Where one turn sends some rows of the set: a few examples, then the rows asked
Fiti: [-17   2  -3 -33  -8   3  18 -25   5 -12  25  -7  -5  27  14  -5  -2  11
   4  -1]
Kida: [  4  10   1  -3  21 -14 -48  -7   0 -10 -12 -10  22  16 -11   9  21   4
 -37   1]
bes: [-10  22  10  18   7  17  14  10   6  18  13 -25  27 -24   3  18   0 -18
 -32  -5]
zodan: [  0  -3  13 -30 -10  10   6  -7  35 -18  11 -13  -2  26   2 -12 -15   8
   8  -8]
seva: [-25  15 -25 -11  26 -14 -15  -1  16  28  11  16  12  25  -8   4 -11  21
 -26  -8]
Fudi: [ -9  17  16  11 -18   2 -29  -9   3  17  -3 -33  -4 -21   5  -1  -8  14
 -30   7]
Kes: [  6 -20  14 -21  23 -30  -9  11 -32   6   9  12  10  -4   1  -4   0  19
 -17  -3]
nodu: [  3   3  29 -36  20  -1  -7  -3  26  -8  18 -17  17  44   6  -7 -10  11
   2 -16]
Fibo: [-34  19  -1 -44  34  -8  -2  21  -6  14  -2   7  26  11  10   6 -17  12
   3 -19]
Dinak: [  7 -21   6 -22  18 -28  -6   6 -35  -1   4   8   7 -10   7  -1   4  14
 -15   2]
rutob: [ -1  30  22 -28  20  16   4 -12   5   1  23 -36   8  44   3  -4  -5  26
   6 -14]
vuk: [ -5   5   4  -9  28  -1   6  -3  -9  -9   0   6  38 -24 -26  17  -6  11
 -38  11]
Risa: [ 26   8   8   6  15  17 -10  -6 -17  15   3   5 -13  13 -11 -27 -21 -15
   5  -8]
mel: [  2  14  10  -6  22  13  15  15 -19   5  12  10  54 -18 -19   4  10  19
 -17   0]
bezu: [ 13  -9  15  10   8  32  -3 -14  10  25  13 -28  14   3   0  19  -3  -6
  21 -17]
pori: [ -8  15  21   8 -19   8 -32 -10   7  15  -7 -31  -3 -20  -2  -4 -14   4
 -30   4]
vuni: [ 19  42  -6 -10  16  36  -8 -14   1  17  -1 -17  -2   0 -10  -6 -16 -14
   5 -22]
tinap: [ 12   3   0   9  -3  17   0  42  -2  -2 -13 -41  -4   0  -2  -1   6  -2
   2 -10]
ribo: [-24 -19  15 -32  26  20  -2  -1  -7  -2   7   3  20  -4  -5  24  -6  41
   5 -11]
teret: [-12  32   1   7  12  23 -21   9   7   4  14  14 -24  13   6 -17   6  12
 -33 -20]
repu: [-10  13  11   7  27   4   0  -1  11   0  -2 -23  33 -16 -20  21  -7 -14
 -48   2]
Tipu: [-24 -16   4   2  38 -13  -3 -21  15   7   8 -18  14  20 -30  18  11  22
 -14  -8]
dat: [  1   4   8  -7  22 -12 -49  -1   1  -6 -14 -17  31  19  -8   4  18   3
 -36   1]
gapa: [  7  28  -4  -3  16   2 -16  -8  40  13   7   9 -11  -1 -17 -15  -9   1
 -25 -25]
Fese: [  5  10   7  10   6  23  23  31  -5  16  14  -4  43 -19  -2   7   7  -8
  -9  -7]
Kal: [-21  13  17  -9   4  16  11  -6  -1   2   4 -14  32  -6  -8   1  33  18
  35 -18]
Ruged: [-39  11   8 -26   9   6 -24   7 -20   5 -15   6  11  10  19   3 -34   6
  -2   8]
Kolod: [-16   3  21   0  17  17 -13 -26  32   1  17 -15  -6 -12   4  17  18   2
 -24 -29]
dono: [-24   5   7 -17   2  26   2  25 -43  12  11 -12  19   8   1 -22  26  14
 -12 -14]
ziz: [-23  29  -6 -32   7  12  14  -4 -17  13 -10 -11  19  -2  -5 -16 -10 -18
  27 -14]
mez: [  8  14   4  10   0  13   3  39  -9   3 -12 -46  -4   0   0   4   3  -3
   8 -11]
tus: [-16   9  14 -15   7  25  -1  19 -45  16  12 -21  19   6  -3 -27  26  18
 -15 -14]
lede: [ -7  29   3 -19  -1   3  -4 -34  10   2  28 -18   3  35  13   5   0  30
  -1   2]
turam: [-10  46  15 -17  20   1 -14  -7 -26 -12 -18  -5  14   9   1 -19  11 -14
  18  -9]
fol: [-29  17   0  12  25 -27 -12  27  12  14  -7  -5   0  34  -7  -8 -12  13
 -10  -1]

Risa -> fol
Kida -> dono
Dinak -> tinap
Where do these go?
bezu -> Tipu
vuk -> Fese
Fiti -> zodan
seva -> ziz

